128 stands for zero in the data rows.
Each pair is two rows. How far apart are they, by a hidden measure? 0 means very close, and 40 very far. Two or three weighted sums of its numbers give each row a place; it is the straight-line distance between the places.
[177  74 104 181 127 148 180 132 183  85  84 140 155 177 196 167]
[ 80 124 132  91 134 119 131 126 109 156 204 145  94  76 129  72]: 15
[149  93 115 154 131 155 154 131 150 106 137 134 132 131 158 143]
[131 123 123 145 128 154 129 132 146 134  97 119 142 146 137 132]: 8
[ 70 143 145  93 142 119  91 122 108 168 127 102 157  91  88  96]
[135  86 129 169 145 175 143 137 173 179 117 121 153 110 175 122]: 22
[177 123 120 148 116 131 144 148 137  89 135 161  82 165 142 170]
[145 158 136 111 122 144 123 120  96 131 153 154  85 114 134 100]: 8
[125 116 127 169 128 165 111 179 198 167 146 133 142  95 176 137]
[151 137 129 127 117 141 142 117 118 112 119 141 102 150 140 124]: 20
[177 139 123 119 112 121 139 123 112  86 109 137  91 164 127 135]
[216  97 107 184 123 144 166 150 194 138  84 137 150 190 161 206]: 38
[159 148 110 126 116 117 139 191 126 100 170 163  90 124 143 130]
[123 113 132 139 134 145 135 138 147 111  95 101 159 140 136 142]: 9
[ 95 121 132 103 136 157 136 139 118 183 202 159 103  57 140  71]
[125 114 117 137 129 134 149 120 125 109 171 133 145 110 141 115]: 20
[155 171 142 120 119 142 112 153 130 128 122 148  86 136 119 152]
[129  90 110 136 130 118 169 131 121 116 196 169  74 108 156 139]: 22
[140 103 117 154 142 168 150 158 172 143 143 141 110  99 164 124]
[109 124 135 109 126 109 119  98  95 120  90 109 156 132 103 117]: 19
[119 115 129 146 132 134 129 146 157 139 130 117 146 119 138 136]
[106 119 133 122 135 125 121 134 124 150 197 143 126  98 131 106]: 11
[135 135 121  88 114 110 153  97  72 101 186 139 118 130 103 105]
[138 133 129 132 115 163 131 133 129 136 134 142  79 133 161  95]: 11
[ 83 109 136 105 133 101 127  87  88 142 103  94 167 111  82  95]
[133 132 137 111 131 143 120 115 124 139 114 124 128 128 120 115]: 22
[120 169 141 122 123  77  90 110  98 122 123 114 148 120  83 133]
[153 108 128 136 119 129 161 111 118  95 145 142 106 152 134 126]: 30
[170 123 107 110 108  82 168  89  93  56 121 131 121 182 119 166]
[100 111 129 111 136 127 127 130 109 138 119 106 165 131 104 104]: 16
[156 105 114 171 118 153 151 159 167 131 163 159  92 125 183 132]
[117 106 123 184 155 207 123 174 210 180  95 116 157 115 190 132]: 16
[135  83 132 180 140 209 148 136 177 135 100 130 140 140 184 123]
[119 106 132 143 129 148 120 146 156 141 144 135 124 110 152 146]: 16
[156 165 127 101 125 105 114 132  99  87 143 149  74 135 110 130]
[127  82 118 149 145 157 153 145 159 145 158 133 126 123 171 106]: 5
[150 138 132 171 128 151 108 186 187 144 128 125 146 148 154 183]
[146 167 138 128 127 103 103 134 115 118  90 100 153 162  79 153]: 7
[ 92 140 138  95 141 136 119  84  91 147  99  92 170 137  98 100]
[141 108 107 156 128 144 143 159 168 122 149 147 116 133 159 144]: 20
[195 122  94 160 105 100 154 157 152  85 155 165  78 159 164 180]
[ 82 160 153  66 136 112  82 118  85 160 136 112 131  75  78  77]: 27
[156  92 133 124 133 146 152 132 140 131 189 147  96  86 167  98]
[166 101 112 166 123 128 159 141 158  92  90 120 146 185 148 170]: 15
[176 118 114 126 105 116 154 105 113  76 120 153  91 180 138 137]
[132 130 137 108 123  90 130 111  94 109 103 114 169 149 102 138]: 16
[153 111 116 139 121 108 162 125 141  91  88 123 147 167 123 159]
[146 158 128 141 126 144 111 155 156 141 133 145  85 127 150 139]: 9
[169  47 102 169 133 143 205 129 159  94 133 127 140 163 181 131]
[ 98 134 140 105 132  96 115 114 109 132 124 108 164 108 102 126]: 16
[ 99 105 130 127 146 126 132 142 137 158 201 141 113  57 133  95]
[133 102 123 134 135 142 154  85 139 120 138 142 122 125 157 121]: 9
[ 76 159 141  85 123 120 123 121  83 134 175 143  99  84 120  78]
[155 140 128 120 127 144 139 123 117 115 121 144 103 132 125 137]: 31
[114 154 137  95 138  83  99 119 112 116 109  97 178 114  78 127]
[141  79 112 179 130 147 149 139 170 125 114 117 152 159 166 163]: 13
[109 121 133 166 147 169 101 168 161 164 146 116 113  99 157 125]
[197 136 109 136 105 108 154 143 126  78 149 169  73 171 144 172]: 20
[ 89 130 147 120 141 112 108 109 122 158  89 102 177 107 112 123]
[169 162 119 104 110  90 129 126 107  78 158 164  68 160 110 138]: 31
[120  66 116 150 140 134 181 109 149 127 185 145 113  96 176 110]
[149 105  95 170 120 102 144 149 164 115 125 132 138 138 147 155]: 19
[124 125 124 150 122 148 107 155 145 136 103 121 137 143 144 158]
[156  92 118 155 121 126 174 130 141  82  60 118 151 201 142 150]: 13
[151  73 105 154 131 124 160 111 145 110  78 115 169 191 131 155]
[183 126 104 143 111 122 155 115 123  63 118 153 100 188 141 165]: 11
[ 79 138 134  97 142 129  94 120 108 149 142 111 155  92 102  91]
[135 143 130  98 120 102 108 112  93 141 151 129 124 116 105 116]: 21
[102 148 122 103 120  97 112  97  93 129 139 112 147 112  95 116]
[147 172 129 136 116 141 104 161 142 132 148 154  92 138 131 144]: 22
[122 101 120 145 132 141 153  94 126 135 147 135 111 109 147  92]
[ 98  78 121 142 150 159 166 138 151 163 212 156 112  75 176  87]: 14
[137  94 127 121 126 118 170  99 110  97 125 141 130 164 146 104]
[ 98 200 146 158 141 161  53 188 172 203 130 112 147  91 112 159]: 34
[144 119 112 144 129 121 121 161 146 110 148 141 121 134 143 154]
[121 151 147 101 122  95 115 113  88 109 125 114 139 141  81 123]: 20
[122 175 135 105 118 146 106 120 106 140 125 133  98 126 116 134]
[107 156 149  94 139 119  97  99 109 149  73  98 149 134  82 103]: 13
[ 76 145 135  73 136  71 101  94  78 139 113  91 165 112  78  98]
[152 128 130 144 120 215 139 139 159 141 127 150  99 130 167 126]: 36
[ 87 113 131 107 138 130 122 137 123 166 204 132 113  78 131  83]
[154 187 135 118 121 133 101 149 119 130 143 164  77 118 114 142]: 14
[159 136 113 133 122 118 147 130 130 121 139 147  87 147 128 172]
[149  63 111 133 129 118 194 113 124  72 152 157  94 141 152 113]: 23
[171 115 123 155 109 143 143 123 141  98  79 132 133 191 128 160]
[136 136 138 158 145 165 102 162 173 152 126 111 133 129 139 145]: 7
[171 139 110 129 119 106 137 127 124  47 130 154  92 155 121 156]
[123 128 120 136 130 156 137 146 120 128 182 156  90 103 145  95]: 12
[ 90 119 127 117 123  92 129 105  92 111 113 112 150 137  90 127]
[108 136 136 138 138 126 113 143 145 128 129 115 151 117 129 117]: 11
[113 172 151 159 139 189  77 186 170 199 138 157  95  84 160 126]
[142  87 118 125 131 110 165 124 128 100 155 138 109 124 117 110]: 16
[104 101 126 141 146 136 124 156 141 161 200 165  93  82 158 100]
[146 112 122 114 122 110 148 123 118  78  91 110 166 152 126 148]: 25
[163 113 109 152 117 117 162 125 143  73  66 116 160 199 134 171]
[137 104 120 151 122 121 136 112 132  95  63 112 176 195 129 161]: 9
[142  74 116 173 138 151 152 137 171 126 157 137 137 119 186 129]
[107 124 124  99 121  86 112 119 102 115 115 108 160 136  91 133]: 12
[106 148 145 109 139 104 111 103 105 129  85  90 176 130  86 123]
[128  83 122 154 134 149 150 133 149 129 118 128 145 129 180 122]: 7
[114 104 138 135 133 163 140 121 128 158 149 137  98 102 158  83]
[116  72 113 124 137 128 172 125 120 105 168 145 129 133 157  99]: 19
[ 94 134 144  98 128 118 106 112 105 128 112  98 138 123  81 113]
[ 84 163 151  89 128  90  94 116  86 169 134 118 153  84  73 100]: 21
[122 122 128 119 135 141 144 126 124 145 166 151  96 100 136  99]
[ 92 150 143  87 126  82  93  91  81 142 103 100 161 105  79  98]: 19
[167  67 118 154 140 168 175 113 151 123 105 153 101 140 180 113]
[145  76 112 136 130 134 185 107 137  80 146 143  97 136 175  81]: 26
[ 78 100 137 107 140 113 135  96 109 131 121  92 181 104 110  98]
[184 128 101 138 115 118 147 152 155  80 160 161  72 154 134 187]: 37
[134 200 146  98 115 112  93 123  79 139 134 146  76 118  87 115]
[117 121 127 118 139 159 144 137 133 160 182 143  99  88 155  88]: 8
[184 179 105 140 101 116 119 150 134  88 141 162  32 163 130 170]
[162 116 114 105 109  90 169 106  97 101 142 159  90 153 149 123]: 15
[143 179 133 122 111 111 105 126 108 122  89 129 128 164  93 155]
[180 145 116 134 111 107 132 143 124  75 159 162  79 137 123 156]: 11
[127 188 139  75 114 114 106 111  79 123 151 134  94  84 103 114]
[ 80 213 160 135 147 178  41 201 179 238 173 133 105  31 140 121]: 16
[102 162 139 106 137 141  76 141 112 172 185 140  96  73 122  83]
[ 80 158 148  97 138 112 105  98 100 170 127 100 142  99  82 110]: 19
[183 137 117 133 111 105 137 131 118  82 143 167  81 166 127 162]
[175 139 123 150 107 124 154 125 120  98 114 149 103 168 146 142]: 19
[110 123 127 100 133  96 139  84  94 121  91  91 186 142  89 121]
[107 141 137 118 140 164 124 137 132 159 144 149  95  90 140  89]: 13
[197 150 118 134 100 108 132 164 130  68 148 166  65 176 123 186]
[134 205 146 122 115 120  54 174 142 127 120 113 139 129  93 203]: 18
[ 92 150 142 159 144 187  85 170 172 208 143 126 107  76 158 121]
[ 68 158 152  72 140 116  88  97  80 163 113  99 145  95  77  95]: 16
[150 108 125 141 126 156 149 145 153 128 109 141 150 130 174 129]
[141 175 135 149 125 163  95 169 153 146 132 130 102 118 145 166]: 14
[138 140 138 120 121 148 154 121 126 126 137 137 108 122 133 131]
[120 127 131 124 124 135 139 141 124 143 177 150  88  84 142 106]: 14
[134 155 132 140 124 134  91 165 152 123 183 134 125 123 119 149]
[131 157 137  93 120 117 108 114  96 134 151 151  85 115 102 108]: 16
[135 115 123 136 131 123 149 135 134 120 177 143 105 107 139 123]
[141 130 102 118 121 120 128 121 107 109 154 146  98 121 146 117]: 18
[145 127 128 136 128 132 129 156 151 128 126 125 131 137 144 151]
[151 100 116 155 124 132 149 140 161 107 136 126 137 148 154 154]: 5
[176 140 112 150 115 147 127 145 143 114 127 144  94 150 143 156]
[102  77 123 135 140 131 143 137 144 135 200 137 132  73 159  99]: 16
[129 157 131 117 122 141 107 155 129 141 170 156  72 103 129 135]
[124 146 132 142 128 138 104 154 146 137 139 127 144 126 117 136]: 10
[ 75 142 151  82 126 114 117  72  83 154  90  91 178 121  92  86]
[198 121 100 165 115  93 136 156 154  56  60 113 157 202 134 220]: 21
[185 167 115 151 105 123 114 163 146 101 147 163  86 159 139 183]
[141 122 124 172 129 153 136 131 166 100  54 114 168 156 148 155]: 23
[132 163 143 166 131 153  93 191 176 193 128 129 115 119 144 162]
[164 145 111  99 106  75 130  96  76  69 140 142 117 136  89 135]: 5
[ 81 132 139  97 145  99 122  94  82 145 118  95 191  93  92 110]
[138 103 118 100 122 135 167 105 108 118 165 144  83 109 150  96]: 27
[149  84 115 170 125 132 131 151 171  91  78 124 144 179 151 176]
[137 147 126 145 133  93 114 157 149 173 189 168  73  86 156 119]: 36
[ 77 139 133  94 153  82 111  99  90 143 125  92 162 105  83 105]
[113 131 136 162 138 163 100 148 173 157 140 128  99 115 154 139]: 15
[175  72 104 172 127 127 165 141 172  82 106 127 144 177 162 163]
[116  52 113 131 137 118 197 103 117 115 206 155 113  86 153  79]: 13
[ 63 150 141  82 138 100  94  96  84 154 130  87 161  98  91  89]
[150 129 123 115 125 115 145  99 107 102 142 146  93 131 131 109]: 24
[141 146 131 145 136 148  96 161 158 150 128 133 129 127 149 142]
[ 90 150 158  76 128  90 103 102  79 161  93 101 164 128  69  99]: 9
[ 85 149 141  86 127 106  94  91  79 133  82  95 166 126  82 108]
[ 83 133 131  75 135  86 119  90  80 106 124 110 170 123  85  83]: 13
[ 69 110 132  88 131  92 119  93  72 139 151 108 159  94  89  83]
[158 121 121 183 130 153 155 147 177 106 106 132 131 159 163 158]: 12
[118 121 123  98 127 101 143  95  91  96 130 117 146 148 101 102]
[112  64 122 149 144 164 169 125 167 155 155 132 126  99 176  87]: 20
[164 120 131 132 116 119 144 107 128  81  82 124 135 182 125 156]
[167  63 105 166 123 145 188 123 154  81 100 129 139 169 172 174]: 17
[ 98 132 128 111 136 102 113  79 100 131 115 117 170 121  97 112]
[ 99 134 137 100 133 102 121 123  96 139 114 110 164 126  70 117]: 19
[105  88 135 138 130 152 140 124 126 148 163 131 114 113 155  94]
[164  70 105 157 122 125 189 108 138  86  93 126 124 165 156 141]: 24
[189 110 103 161 122 140 151 144 145  85 127 153  87 173 168 175]
[116 115 139 112 136 128 139 128 121 157 161 143  91 117 146  69]: 18
[135 122 127 115 121 122 130 110 108 131 146 145  95 127 138 113]
[102 162 143 124 129 114  83  96 109 137 100 107 159 124  68 125]: 12
[140  72  95 117 120  65 187  73  87  46 136 122 149 155 124 140]
[158 133 115 136 120 128 133 132 130  99 123 153  93 141 148 143]: 16
[128  53 110 157 140 149 181 108 142 125 131 132 136 131 179 100]
[109 114 129 140 139  93 133 121 116 122 122 113 171 113 110 141]: 16
[124 114 121 107 123  88 156  95 101 101 102 100 169 152  81 137]
[164  97 116 163 124 177 166 126 157 104  98 137 119 172 165 144]: 14
[203  88  94 199 120 119 156 175 198  54 101 135 161 212 166 228]
[111 165 134  88 121  82  93 116  78 111 100 105 155 133  72 118]: 10
[112 108 134 114 135 145 145 111 115 158 136 138 103 106 134  75]
[103 139 153 142 144 176  95 171 159 181 123 116 141  77 176 136]: 27
[125  80 121 118 128 150 186 105 115 130 196 171  76  93 171  70]
[ 96 125 136 111 135  93 135  86 107 118 136 109 168 126  96 116]: 14
[146 132 131 143 121 139 127 152 147 112 131 137 109 120 145 147]
[167 175 140 128 112 142 115 128 114 118 111 149  87 138 114 143]: 14
[135 105 110 122 123 129 159 119 115 108 188 153  44 106 147 102]
[ 86 150 155  73 140 105 100  60  78 162 121 109 140 101  69 102]: 12
[149 117 123 138 123 111 135 121 134  98 127 122 138 139 116 155]
[158 163 124 115 108 111 121 144 109  58 160 175  85 133 119 147]: 24
[162 151 116 150 121 124 111 154 160  88  91 109 162 177 133 194]
[113  99 124 137 142 127 142 132 137 158 190 142  97  88 158  79]: 19
[161 150 127 116 120  94 121 120 119  79  80 111 145 199  99 178]
[143  90 108 140 129 139 163 132 141  92 145 141 121 150 162 156]: 9
[109 139 128 116 130 120 116 145 118 139 162 138 111  80 117 119]
[ 64 124 145  93 143 109 125 108  97 145 131 100 167  98 109  88]: 31
[145 123 125 193 127 180 112 174 205 155 113 139 111 137 166 169]
[163 156 128 125 119 113 132 128 110  83 123 146 104 156 119 136]: 23
[180 135 121 140 115 136 129 159 146  95 137 165  76 151 140 171]
[145  97 121 186 136 157 134 155 176 136  89 109 162 155 174 170]: 30
[190 166 104 139 106  96 119 170 137  76 174 180  63 150 146 180]
[151 127 122 130 119 122 132 123 115 109 138 148 103 146 135 136]: 9
[149 145 132  98 111 155 145  96  90 105 137 154  85 121 117  92]
[154 143 135 177 129 148 107 176 191 143  79 105 154 161 148 181]: 22
[140  77 104 146 135 158 180 112 133 119 191 169  83  97 173 100]
[134 190 130 141 129 166  72 167 154 183 102 119 122 117 113 152]: 8
[108 155 142 185 144 171  87 215 216 202 155 141 114  78 162 167]
[107 129 131 105 128  96 124 105 107 110 134 110 157 125  98 122]: 23
[131 122 126 164 133 145 126 133 156 130  77 105 172 146 141 154]
[130 113 118 116 128 128 139 157 128 137 193 156  96  92 145 114]: 20
[136 154 131 118 120 121 116 158 117 116 132 141 109 133 115 141]
[ 99  97 133 140 141 179 144 130 146 149 159 135 100  78 164  75]: 8
[206 117 114 167 101 132 151 137 144  91 114 155  94 194 152 186]
[146 136 122 140 121 150 111 154 142 122 156 147 101 121 146 140]: 17
[157 147 127 153 126 112 116 159 145 131 123 128 135 168 117 160]
[137 123 128 151 132 138 137 154 163 147 150 114 121 115 146 168]: 20
[213 114 102 166 102 105 175 150 142  38 149 171  85 192 159 200]
[147 163 126 169 130 138  90 172 184 108 106 124 133 155 134 192]: 20
[109 119 127  93 133  54 139  94  91 108  98  95 161 140  96 110]
[137 166 135 101 119 137 109 136 121 111 135 152  95 125 123 114]: 29
[150 112 125 144 134 161 144 149 157 137 116 124 131 138 149 133]
[155 113 122 143 123 153 162  96 128 106  99 140 130 162 150 114]: 6
[142 163 120 132 123  97 107 153 138 112 107 111 153 147 125 173]
[ 88 129 135  93 136  91 120 104  89 123 121  97 168 108  83  95]: 7
[136 143 134  76 129  76 114  83  83 125 113 103 178 145  67 118]
[ 95 145 147  88 124  94 116  72  89 134  81  98 158 135  80 108]: 14
[148 121 128  97 138  90 131  94  89 109 124 107 152 121  95 105]
[146  44 106 149 136 156 203 108 128  96 175 140 102 115 183  86]: 19
[124 147 139 128 131 173 118 129 129 166 157 156  91  88 151  82]
[147 115 131 181 133 159 127 159 185 138 107 107 148 162 162 180]: 15
[137 119 123 140 124 122 128 150 152 124 116 113 136 152 145 155]
[100 138 137 109 142 137 111 129 127 168 130 118 125 107 117 122]: 14
[130 127 138 157 130 159 127 150 161 118 118 132 111 134 155 163]
[ 92 120 131  88 138  88 114  84  79 139 103 103 165 118  95  93]: 23
[158  92 110 191 133 146 134 184 192 113 122 140 128 151 187 191]
[143 123 129 164 144 165 123 164 169 135 114 138 114 132 161 135]: 11
[ 63  64 119 107 143 132 161 113 121 146 230 148 103  59 155  72]
[ 93 144 138  89 128  94 103 118  91 124 129 110 161  88  78 114]: 8
[ 90 128 140  87 135  90 116 115  86 126 127 102 168 105  76 124]
[123 132 130 113 126  94 124 102 103 106  98 107 158 145  91 125]: 4
[137 134 120 170 127 145 128 162 168 127 102 113 141 142 155 165]
[180 165 112 142 106 110 114 152 135  90 135 158  69 165 129 185]: 24
[ 75 155 155  75 142 119  98  95  83 163 126  97 175  95  77  79]
[ 94 115 141 137 138 149 102 124 124 160 168 135 109  79 140  85]: 16
[132 110 117 159 140 138 123 141 149 104 110 116 133 140 144 134]
[ 13 134 147  86 131 103 110  81  89 140 104  87 161 115  81  85]: 21
[127 174 129  74 105 116 106 120  83 134 210 172  52  71 107  74]
[108 186 154 126 143 146  57 146 129 175  58  88 162 142  95 143]: 25
[110 140 140  96 133 124 127 122  99 161 227 162  88  83 112 104]
[ 99 117 137  83 134  91 134  71  75 130 101  91 184 134  88  91]: 26
[118  82 116 157 141 145 137 155 149 125 178 130 111 106 187 120]
[115 159 151 150 145 156  52 170 179 193  44  66 195 142 116 192]: 18
[167  50 103 184 130 148 183 118 179  95  59  97 203 203 170 169]
[103 160 133  92 132 134  87 161 145 153 166 125 124  72 123  99]: 23
[101 137 134  92 130 100 119 125  92 102 133 126 131 127  95 131]
[171 163 123 129 106 117 119 143 131  95 125 160  71 162 129 159]: 20
[ 88 124 151  96 135  94 108 108  98 168 121 105 169 109  94  75]
[102 133 139  95 129  93 113  82  88 138  90  98 173 130  73 101]: 11
[127  77 107 120 137 111 176 100 100  99 151 138 131 127 150  92]
[143 184 133 180 124 130  80 178 155 135 116 121 138 133 112 192]: 22
[163 116 123 189 147 184 129 177 205 137  96 127 148 153 178 176]
[119 116 120 111 127  84 141 108 109 109 153 140 114 115 130 101]: 11
[115 137 125 122 130 132 124 111 139 135 101 101 135 128 100 143]
[176 154 113 129 109 122 131 144 127 105 129 164  91 155 118 165]: 12
[ 85 132 144  73 136 122 137  72  80 145 115 103 159 105  74  95]
[ 92 136 144  84 136  93 122  93  82 135 104  93 170 116  84 103]: 16
[139 208 152 102 119 148  77 149 115 142 143 150  86 117 112 127]
[133 145 135 165 140 165 111 168 186 161 136 138 116 107 153 163]: 31
[162 152 112 146 102  84 143 163 135  90 148 174  59 147 134 164]
[149  93 110 167 119 131 157 156 175  85 108 134 131 156 148 175]: 11
[158 140 119 139 105  95 121 144 128  84  60  99 163 182  96 187]
[ 80 135 154  86 139 126 102  93  89 145 115  99 161 113  93  91]: 23
[141  68 129 189 135 186 151 157 196 150  86 117 142 149 203 143]
[158 146 125 118 105 118 139 105  95  83 128 151  95 157 109 129]: 16
[161 128 117 125 122 125 126 123 136  96  79 110 165 175 125 168]
[151 154 127 123 115 136 135 119 113 124 134 151  88 117 132 134]: 24
[169 158 116 114 114 106 123 140 117 103 138 167  86 140 108 166]
[115 155 138 163 145 170  80 214 195 185 174 137 116 100 149 152]: 23
[117 101 123 120 128 128 160 111 112 115 150 146 117 125 141 137]
[166 108 115 150 117 123 157 113 134 101  96 118 139 171 150 153]: 7
[ 75 138 149  97 153 112 111  91  89 160  98  87 174 108  85  84]
[165 123 111  97 114  95 157  78  74  77 118 130 112 156 106 125]: 19
[124 135 135 159 129 208 125 137 149 177 133 141  88 100 166 100]
[139 143 133 127 124 100 113 145 120 111  76 115 151 153 107 168]: 17
[111 115 136 140 140 173 135 149 154 170 159 132 118  96 158 112]
[119  97 103 112 124 111 132 125  98  84 200 154  99  99 130  84]: 17
[ 66 119 130  94 147 116 119 111 101 161 143 102 178  91 103  96]
[ 64 131 146  69 137  85 100  83  79 152 114  86 175 100  67  85]: 7
[132 109 125 130 133 135 117 142 148 132 117 128 150 125 141 144]
[131 135 134 116 117 111 132 130 118 121 157 147  97 117 138 119]: 13
[151 138 129 168 144 133 110 149 150 122  99 118 139 154 144 161]
[122 213 147 145 119 115  24 193 179 145  92 101 160 135  86 221]: 14
[ 91 137 141  91 129  99 119  79  74 135  89  95 172 128  65 100]
[149  86 114 126 127 120 169  82 116  93  77 116 158 175 137 126]: 6
[130 165 143 195 147 255  79 253 236 198 111 103 142 116 182 186]
[ 95 110 136 107 136 113 125 119 115 138 116  95 178  91 110 115]: 30
[189 131 113 121 106 123 170  94 104  68 103 158  81 191 134 134]
[137 100 126 162 132 154 146 139 169 114 107 123 147 141 156 148]: 16
[115 169 152  69 131  84  94  85  84 137 121 103 141 129  49 118]
[144 109 122 114 135 108 130 105 107 158  96 107 169 133  98 119]: 23
[ 86 103 135 118 137  88 136 109 105 121 140 105 152 101 115 106]
[167 118 118 138 122 134 151 126 132 105 128 160 111 154 146 129]: 27
[142  64 128 179 141 179 167 134 185 141  67  98 160 170 182 149]
[ 62 153 150  78 139  84  97  89  77 149 123  86 181  83  69 100]: 18
[135  95 113 131 130 145 170 135 138 136 121 134 136 110 154 120]
[134 102 122 177 142 150 133 174 184 156 144 141 138 109 186 159]: 11
[125 115 111 125 131 111 162 139 125 119 190 149  99  88 146 125]
[121 168 148  81 116 130 117 101  75 139 121 140  91 117  99  93]: 27
[148 140 130 154 129 126 115 157 157 126  87 116 156 165 138 180]
[122 156 127 127 109 126 140 137 138 112 135 116 146 135 116 156]: 18
[124 220 156 155 126 133  36 197 179 178  66  91 154 138  84 214]
[ 76  49 121 131 145 155 160 129 124 138 238 157 114  31 163  47]: 13
[138 176 142  96 129 129 110 130 109 141 140 144 113 108 113 118]
[171 176 122 103 101  99 132 114  94  81 120 166  94 164 105 140]: 2
[154 126 122 128 117 120 135 147 129 107 166 164  80 125 136 138]
[111 130 123 100 116  79 121 116 103 112 149 133 126 133  72 106]: 8
[ 93 138 150 101 139 115 103  97  99 152  90  83 157 127  87 117]
[ 71 157 140  92 139  34  98  89  84 143  89 102 159 116  71  94]: 35
[110 130 140 149 140 160 111 173 168 192 132 137 119  99 170 139]
[157  81 111 150 126 137 182 119 159 107 102 145 121 161 179 149]: 5
[121 143 134 157 140 172  92 163 172 168 105 111 132 122 158 152]
[145 152 128 177 124 179  98 202 198 160 126 134 130 136 167 178]: 9
